In the rows, zero is written as 128.
First come named turns, each shown by rows before and after it. For each pair of rows after them, which turns, in which order, take the first row to the second? The first pair is done for you.
bedu (before -> after):
[120 133 112 140  95 121 135 113 121 107 120 136 110 113 135 121 132 110
 100 124 133 108  94  88 110 109 145 133 104 103 126 125 155 127 110 149]  ->  [142 101 109 153  91 125 134 111 138 137 122 140  96 108 118 112 134 114
 121 116 130 104  88 100 133 110 150 130 104 121 115 123 132 138 106 140]
[ 93 195 114 144 144 129 142 118 144  86 106 175 136 123 128 154 118 120
 104 101 130 135  84 100  79 151  97 134 160  94 171 107 144 118 121 126]  ->  [139 128 125 141 132 129 133 113 145 110 115 152 160 103 116  75 109 126
  81 121 148 115  59 128 112 129 109 117 107  61 167 147 134 129 106 183]
[135 144 141 160  90 145 107 130 122 172 143 109 103 145 121 118 125 133
 100 134 153 148 110 116 161 168 133 129 114 122 100  99 137 134 124 156]  ->  [125 165 137 161  95 142 109 133 121 165 142 117  95 151 126 141 126 130
 103 128 146 155 115 111 152 175 130 133 131 134 101  87 135 130 127 137]
Nuki (before -> after):
[136 108 126 130 128 149 116 119 129 143 141 121 127 138 114 122 134 124
 129 123 129 125 144 131 136 134 129 127 140 147 120 117 127 118 131 117]  ->  [138 106 127 131 125 148 114 120 128 146 143 120 130 134 115 118 131 127
 125 126 130 123 138 133 137 130 130 126 135 145 122 122 129 120 130 122]
[161 115 139 134 127 110 138 160 136 134 120 162 113 125 129 122 114 157
 113 131  97 165  99 164 167 163 104 163 127 134 130 118 107 109 160 117]  ->  [161 111 138 127 135 114 135 162 136 129 125 154 120 123 132 114 113 157
 104 138 100 160 101 166 169 162  99 167 125 129 131 119 114 104 157 124]
[117 146 136 154  69  79 151 128 149 116 116 143  87  99 150 140 146 132
 111 130 117 158 137 133 130 132 136 159 117 140 108 142 117 116 131 123]  ->  [126 140 129 136  90  88 135 134 136 104 131 122 118  91 157 110 132 136
  81 156 128 160 139 143 130 136 125 160  97 121 118 154 136 100 123 159]
Vos (before -> after):
[ 94 107 119 104  94 148 116 144 159 122 132  80 133 127 146 102 153 107
 143 111 133  91 145 139  98  95 182 114  91 101 125 155 135 161  70 126]  ->  [ 90 107 112 100 106 142 124 150 172 111 130  82 125 136 135 110 160 110
 162 104 125  97 148 139  91  94 171 117 107 113 121 152 119 162  66 117]
[138  69 151 131 146 106 131 131 166 135 117 143 143 119 120  81 113 131
 113 141 109 111  89 158 151 145 144 137  78 108 122  98  73 140 132 152]  ->  [135  67 148 125 155 100 139 134 174 130 112 142 139 124 114  85 118 128
 124 136 103 114  89 156 144 143 136 139  89 113 115  99  59 137 131 149]
[149 132 137 142 115 146 120 129 112 147 125 143 132 118 147 132 105 131
  83 130 130 121 113 142 150 148 147 126 106 118 125 112 134 128 144 131]  ->  [140 137 142 140 105 123 139 132 117 130 104 150 136 118 151 119 113 125
  88 125 124 117 105 137 137 132 145 125 105  97 124 133 128 137 141 139]
Then:
(two turns a pair)
[129 161 151 115 120 102 136 135 135 102 113 149 142 133 159 136 155 123
 138 117 108 118 105 126 132 110 126 128 128  89 117 133 116 151 116 146]  ->  [135 157 132 109 152 123 119 138 148 119 138 145 125 146 146 160 151 133
 158 117 101 135 125 129 146 132 113 136 156 137 116 108 106 138 114 116] | Vos then Vos
[158  87 142 132 118  99 140 129 147 137 108 128 133 123  96  92 136 112
 148 120 114 120 112 135 124  99 132 116 114 107 115 163  93 161 120 156]  ->  [103 170 136 122 129  96 142 133 124  86  97 137 137 138 125 151 138 105
 135 119 108 133 135 104  70 108 118 128 151 101 132 140 129 139 135 135] | bedu then bedu
[136 104 138 169 148 132 142 140 165 123  99 154  96 110 102 128 115 138
 137 111  96 120  95 136  97 159  87 152 126 142 106  85  73 188 127 120]  ->  [101 165 131 150 161 146 126 145 128  90 110 145 118 113 141 158 101 136
  96 127 109 126 120 119  65 175  80 160 134 129 127  68 125 158 137 121] | Vos then bedu
[153 113 115 136 147 124 137 132 162 141 131 155 109 131 113 139 118 135
 146 123 116 155 120 144 140 156 104 158 141 145 138 108  87 160 123 108]  ->  [165 104 118 139 143 143 112 126 140 158 151 144 121 122 128 122 105 139
 113 142 134 150 124 154 157 172 114 156 114 138 146 105 111 154 126 126] | Vos then Nuki
[143 109 128 134 130 117  96 120 119 137 150 138 160 108  93 156 102 137
 112 110 120 142 117 145 153 192 124 123 125 163 151 102 124 154  91 125]  ->  [130 130 130 122 131 116  96 124 105 113 146 129 180 105 109 148  98 135
  83 122 130 140 123 138 132 184 120 124 114 132 160 115 152 145  93 147] | bedu then bedu
[155  96 127 123 149 139 115 162 148 164 147 133 122 138 146 100 106 130
 120 135 116 133 103 144 137 150 125 154 110 137 126 116 118 122 118 127]  ->  [138 129 130 132 145 149 107 156 128 160 148 135 121 140 167 127 105 129
 105 133 121 137 113 134 130 162 135 160 117 137 131  94 138 116 129 115] | bedu then Vos
[143 132 134 121 108 130 152 106 129 143 122 164 125 109 112 104 131 141
 124 102 135 133 128 101 133 108 152 151 112 122 133 128 126 142 130 125]  ->  [130 148 128 114 118 125 157 114 128 130 119 165 125 117 113 118 134 142
 134  95 127 140 137  90 120 108 143 157 130 124 133 124 126 138 132 115] | Vos then bedu
[109 148 113 107 136 146 112 146 115  83 117 115 155 131 147 122 119 135
 112 175 143 137 125 114  90 133 101 106 121  90 150 133 140  80 124 161]  ->  [136 104 107 138 136 155 115 139 158 144 125 143  94 141 108 148 134 142
 178 140 124 143 125 129 137 156 108 106 152 162 129 101  76 104 123  95] | bedu then bedu
